Each row has a name. After each piece below comes the name of the row it's from. Each question is about the rows just above it.

Z_564: [173  87 177 179 119 102  85  91 178  99 162  89]
Z_182: [144  67 124 110  87  50  71 147 133  56  91 195]
Z_864: [ 89 144  92 103 162 129 113 165  95 106 136 125]
Z_791: [117 128 117 120 137 122 117 140 118 115 130 125]
Z_786: [ 89 144  96 111 164 133 112 195  56  91 133 147]
Z_345: [113 135 133 140 135 138 118 175  92 107 145 113]
Z_577: [135  66 114  96  72  51  78 134 120  65  72 198]
Z_517: [135 113 135 140 133 111 105 136 140 101 141 119]
Z_567: [125 126 126 127 133 124 119 132 125 121 131 130]
Z_230: [ 98 140 100 110 157 128 115 159 103 109 137 121]
Z_131: [ 89 144  92 103 101 129 113 165  95 106 136 125]
Which row holds [135 113 135 140 133]?
Z_517
[147 133  56  91 195] is in which row?
Z_182
asked: [133 112]
Z_786
Where do [124 110] appear?
Z_182
Which row holds [ 96  72  51  78 134 120]?
Z_577

Z_182: [144 135 170 123]
Z_786: [112 142 138 117]
Z_791: [ 97 147 124 102]
Z_131: [114 144 136 121]
Z_864: [196  93 159 183]
Z_230: [ 95 145 131 104]
Z_567: [136 135 161 142]
Z_564: [122  98  83 116]
Z_577: [114 144 167 193]
Z_385: [155 138 142 151]
asked: [144 136]
Z_131
Where do [136 135] appear?
Z_567
Which row holds [142 138]?
Z_786
Which row holds [ 98  83 116]?
Z_564
Where do [124 102] appear?
Z_791
The row with [135 161 142] is
Z_567
[144 135 170] is in which row?
Z_182

Z_517: [160  68 134 127 183  77 111 116]
Z_182: [179 121 158 168 168 164 129 134]
Z_131: [190 127 120 139  71 160 116 131]
Z_345: [164  87  75 156 157  80 182  66]
Z_864: [ 68 121 158 168 168 164 129 181]
Z_564: [148 114  76 125 182  69  77  82]
Z_577: [146 120 133  68 116 160  71 105]
Z_230: [186 188  98 149  86 110 119 178]
Z_567: [ 83 144  78 103  67 178  80 135]
Z_786: [172 108 176 186 151  92 136 180]
Z_791: [121  68 160 167 158  94 160 156]
asked: [148 114  76 125 182  69  77]
Z_564
asked: [116 160  71]
Z_577
asked: [121  68]
Z_791

Z_230: [107 145 120 148]
Z_517: [109 171 110 185]
Z_791: [ 64 127 124 120]
Z_864: [107 192 120 138]
Z_182: [131 123 110 109]
Z_577: [112 117 129 123]
Z_345: [129 132 124 148]
Z_564: [ 85 125 120 138]
Z_786: [ 88 157 109 192]
asked: [110 109]
Z_182
asked: [109 192]
Z_786
[120 148] is in which row?
Z_230
asked: [129 123]
Z_577

Z_182: [114  79 108 130 176 113 118 179 137 118  80 159 139 115 102 142 109 151
 114 150 101 125  90 121 119 141 121]
Z_230: [116 149  68 114 134 180 101 117 137 124 159 134  84 119 103 106 110 102
  89 125 116 126  99 135 105 107 111]
Z_786: [116  68 149 130 176 113 118 143  85 135 112  98 118 104 130  77 113 128
 109 150 101 125  90 121 119 141 121]
Z_345: [111 124 105  94 190  90 119 143 128 130  85 135 109  77 113 118  98 104
 112 136 130 147 103 117  85 104  91]
[116 149  68] is in which row?
Z_230
Where do [103 106 110 102  89 125 116 126] appear?
Z_230
[137 118  80 159 139 115 102] is in which row?
Z_182
The row with [128 130  85 135 109  77 113 118  98 104 112] is
Z_345
Where do [112  98] appear?
Z_786
asked: [109  77 113 118  98 104 112]
Z_345
Which row holds [103 117]?
Z_345

Z_786: [116 125 137 119 130 114 132 123 132 110  70 148 142 142 131 120 114]
Z_182: [104  93  99 130 115 159 109 112 120  50  88 127 154 159 133 117 137]
Z_567: [143 126 120 140 119 131 112 119 118 136 124 120 128 131 135 134 137]
Z_517: [127 121 135 116 121 134 107 128 115 143 167 104 133 143 138 157 138]
Z_564: [121 127 127 124 129 123 122 139 121 123 163 129 120 139 120 132 131]
Z_577: [116 114 123 125 129 147 130 120 134 110 126 115 145 131 133 128 137]
Z_864: [130 128 132 137 151 131 160 121 162 148 118 116 153 104 126 113 151]
Z_791: [145 124 122 115 133 123 132 156 137 116 133 134 121 130 114 133 133]
Z_345: [116 119 132 121 134 135 133 123 137 124 126 118 147 132 132 130 137]
Z_230: [119 146 149 118 125 116 137 127 122 146 119 142 111 117 131 129  94]
Where do [119 132 121 134 135 133 123 137 124 126 118 147] appear?
Z_345
Which row holds [130 115 159]?
Z_182
asked: [ 99 130 115]
Z_182
asked: [135 116]
Z_517

Z_791: [112 102 102  99 138 118 106 130 140 109 114 100 147 118 154 153 126 111
 109 107 138 104 105 114 157  97]
Z_517: [148  89  99 124 115 105 156 112 113 125 161 126 154 126 147 153 118 147
  99 151 116 125 151 121 166  92]
Z_230: [109 138 104 105 114 157 147  69  91  95 150  91 165  89 108 139  94 134
  91 159  94  96 161  85 134 137]
Z_385: [105 167 161 123 126 148 102 102 133 124  96 122 102 110 141 101 131 107
 156 104 135 122 105 115 118 141]
The row with [107 138 104 105 114 157] is
Z_791
asked: [154 126 147 153 118]
Z_517

Z_385: [ 90  68  64 112]
Z_182: [68 64 90 68]
Z_791: [106 143 114 161]
Where do [143 114] appear?
Z_791
[68 64 90 68] is in which row?
Z_182
[90 68 64] is in which row?
Z_385
Which row holds [106 143]?
Z_791

Z_230: [149  66 139 112]
Z_517: [163 110 129 103]
Z_385: [155 120 148 129]
Z_564: [141  85 133 119]
Z_577: [134 158 112 110]
Z_131: [187 130 140 124]
Z_786: [146 113 147 129]
Z_567: [187 130 140 103]
asked: [158 112]
Z_577
asked: [155 120 148]
Z_385

Z_182: [166 196 119 178 158 118 134  63  99 129 139 122  91  94 164 156 105 151
  84 145 170 149  77]
Z_577: [108 131 126 119 120 110 129  90 142  88 139 126 144 111 104 115 167 134
  74 140 153 128 117]
Z_517: [122 130 158 124  95 122  83 154 146  79 141 128 120 110 122 135 136 105
 122 122 132 169 121]
Z_385: [156  85  93 148  98 124 150 103 108  98 103 168 128 117 148 153 160 149
  95 114  72 120 119]
Z_564: [149 158 141 136 135 145 108 111 113 140 134 138 110 118 141 110 153  92
  98 183 136 139  75]
Z_786: [122 158 130 124 113 135 108 121 141 106 133 138 142 128 105  92 191  90
  91 173 133 125 106]
Z_864: [119 157 154 144  76 129 164 122 112 175 121 147  96 120  76 126 111  93
 134  76 109  96 123]
Z_345: [125 137 130 115 121 161 123 107  76  70 169 163 106 114 175 104 107 128
  92 124 134 167 141]
Z_230: [135 109 112 125 111 139 164 136 103 118 113 163 106 133 111 149 121 105
 124  58  61 111 122]
[111 104 115 167] is in which row?
Z_577
The row with [135 109] is
Z_230
asked: [135 109 112 125 111 139 164 136 103 118 113 163 106 133 111 149 121 105
 124  58  61 111 122]
Z_230
asked: [135 136 105]
Z_517
Where do [122 130 158 124] appear?
Z_517
Which row holds [108 111 113 140]?
Z_564

Z_230: [123 126 112 141 122 125 127 147 126 135 128 160 140 122 137 107 134 128
 125 134 125 171  83 123]
Z_182: [122 137 107 134 128 125 134 126 171  83 123 128 130 108 127 120 144 104
 108 147  91 131 138  78]
Z_385: [143 114 112 166 132 109 136 166 143 169 141 106 163 128 156 111 165 110
 125 125 134 124 135 131]
Where do [128 160 140 122 137 107 134 128 125] appear?
Z_230
Where do [125 134 125] appear?
Z_230
Where do [122 137 107 134 128 125 134 125 171  83 123] appear?
Z_230

Z_864: [ 97  97  97  90 131 101 153 143 114  87 149 133 144  84 147  96]
Z_131: [177 162 140 169 130 157 116  91 138 125 107 129 109 178 112 139]
Z_791: [ 73 113 154 117 118 147 153 142 131 148 115 168  84 109 159 159]
Z_182: [121 105 175 169 116 142 137 122 116 172 146 147 103 142 116 143]
Z_786: [188 141 111 153 135 118 111  98 120 107 140 109 153 154  98  93]
Z_345: [124 137  81  85 139 113 137 128 129  68 120 125 143 103 145 103]
Z_577: [150 142 142  94 120 132 140 169 137 154 117 140 110  90 155 159]
Z_567: [ 67 108 137  95 122 126 137 169 139 155 120 135 113  88 154 159]
Z_517: [ 79  94 114  90 127  96 141 160 117 122 151 130 146  80 144 111]
Z_385: [ 84 103 168 139 114 148 157 132 122 152 126 171  81 120 155 152]
Z_230: [186 157 133 165 135 153 115  86 131 112 115 132 116 178 108 125]
asked: [153 142]
Z_791
[148 157] is in which row?
Z_385
[ 81  85 139 113 137 128 129  68] is in which row?
Z_345

Z_786: [130 150 115 112 116 128 148 116 115 142 114 106 132 130 132 144 126 101
 119 124 130 116 125 115 139 141 131]
Z_517: [122 143 147 134 149  98 146 144 115 131 152 147 150 129 131 153 105 114
 117 118 155 103 128 136 153 112 118]
Z_567: [152 117 148 100 139 158 128 108 117 147 102  90 122 127 132 134 139  98
 116 130 122 127 127 107 134 152 137]
Z_345: [115 142 125 148 130 107 135 144 132 121 151 158 143 135 130 139 114 141
 137 124 143 121 129 144 135 113 123]
Z_577: [134 146 149 130 149  98 142 145 112 140 152 138 148 126 130 150 115 112
 116 128 147 108 135 136 152 115 116]
Z_564: [153 116 148  98 138 158 127 108 116 147 101  87 121 125 131 133 140  97
 115 131 120 127 127 106 134 152 136]
Z_182: [122 143 147 134 149  98 146 144 115 135 152 147 150 129 131 153 105 114
 117 118 155 103 128 136 153 112 118]
Z_864: [115 142 125 148 130 107 135 144 132 121 151 158 143 135 130 139 114 141
 137 124 143 122 112 115 109 149 143]
Z_385: [136 140 142 140 156  96 152 165 136 151 164 137 129 107 127 111 151 142
 103 159 147 149 153 145 150 120 122]
Z_230: [121 116 101 131  94 169 135 144 132 104  98 128 118 149 130 125 129 145
 163 116 163 109 121 136 152 119 129]
Z_791: [121 116 101 131  94 169 104 102 142 104  98 128 118 149 130 125 129 145
 163 116 104 137 114 122  97 142 143]
asked: [115 142 125 148 130 107 135 144 132 121 151 158 143 135 130 139 114 141
 137 124 143 121 129 144 135 113 123]
Z_345
asked: [134 139  98 116 130 122 127 127 107 134 152]
Z_567
asked: [130 150 115 112 116 128 147]
Z_577

Z_517: [101 174 139 137]
Z_567: [184  99 128 114]
Z_577: [ 98  62 108 104]
Z_786: [124  75 148  86]
Z_385: [129  72 142 145]
Z_345: [131 110 178 149]
Z_791: [130  71 125  56]
Z_230: [124  75 148 118]
Z_864: [139  68 155  82]
Z_131: [129 142  72 134]
Z_564: [ 95 161 147 144]
The row with [ 95 161] is
Z_564
asked: [124  75 148  86]
Z_786
The row with [110 178 149] is
Z_345
Which row holds [139 137]?
Z_517
The row with [129  72 142] is
Z_385
Which row holds [ 98  62 108]?
Z_577

Z_577: [125 123 149  69 147 114 117  95 116]
Z_230: [130 145 178 113 137 109 163 158 132]
Z_385: [172 131 107 158 154 143 106 147 153]
Z_345: [133 172 131 110 158 154 143 106 147]
Z_567: [ 92 179 151 146  97  88  98 144 125]
Z_564: [121 116 141 133 133 141 160  61 165]
Z_791: [157 127 113 102 137 156 156  60 133]
Z_864: [134  94  86  96  85  68 121  97 137]
Z_182: [127 153 128  66 150 113 139 167 113]
Where do [131 110 158 154 143 106] appear?
Z_345
asked: [121 116 141 133 133 141]
Z_564
asked: [128  66 150 113 139 167]
Z_182
Which row holds [178 113 137 109 163 158]?
Z_230
asked: [151 146  97  88  98 144]
Z_567
asked: [96 85 68]
Z_864
The row with [172 131 110 158 154 143 106 147] is
Z_345

Z_182: [116 144 147 111 148 121 139 187 125 128 104 150 136 133 118 137 149 164
 140 132 143 119 128 112]
Z_385: [168 122  88 144 120 127 130 146 144 126 129 119 171 120 135 126  93  65
 135 150 123 128 132 122]
Z_345: [137 138  62 134 117  98 128 160 127 140 117 125 130 105 147 103 153 159
 148 125 147 141 135 117]
Z_230: [116 144 147 111 148 121 139 187 125 128 130 125 141 103 159 125 153 147
 117 148 147 105 128 123]
Z_131: [118 139 100 129 113 158 107 106 135 127 118 128 136 127 116 130 105 168
 128 110 137 149 123 135]
Z_786: [122  88 144 120 127 130 146 143 126 129 119 125 130 105 147 103 153 159
 148 142 147 141 135 117]
asked: [149 164 140 132]
Z_182
Which row holds [116 144 147 111 148 121 139 187 125 128 130 125 141 103 159 125 153 147
 117 148 147 105 128 123]?
Z_230
Which row holds [168 122  88 144 120 127 130 146 144 126 129 119 171 120 135 126  93  65
 135 150 123 128 132 122]?
Z_385
[122  88 144 120 127 130 146 144 126 129 119] is in which row?
Z_385
Which row holds [117 125 130 105 147 103 153 159 148 125 147 141]?
Z_345
Which row holds [117 125 130 105 147]?
Z_345

Z_564: [178 118 146  75 102 141 116 188]
Z_786: [116 111 106 140 139 132 129 121]
Z_131: [140 101  71 105 125 125 129 136]
Z_345: [ 83 123 121 139 132 129 140 106]
[116 111 106 140 139 132 129 121] is in which row?
Z_786
asked: [140 139]
Z_786
asked: [121 139 132 129 140 106]
Z_345
The row with [106 140] is
Z_786

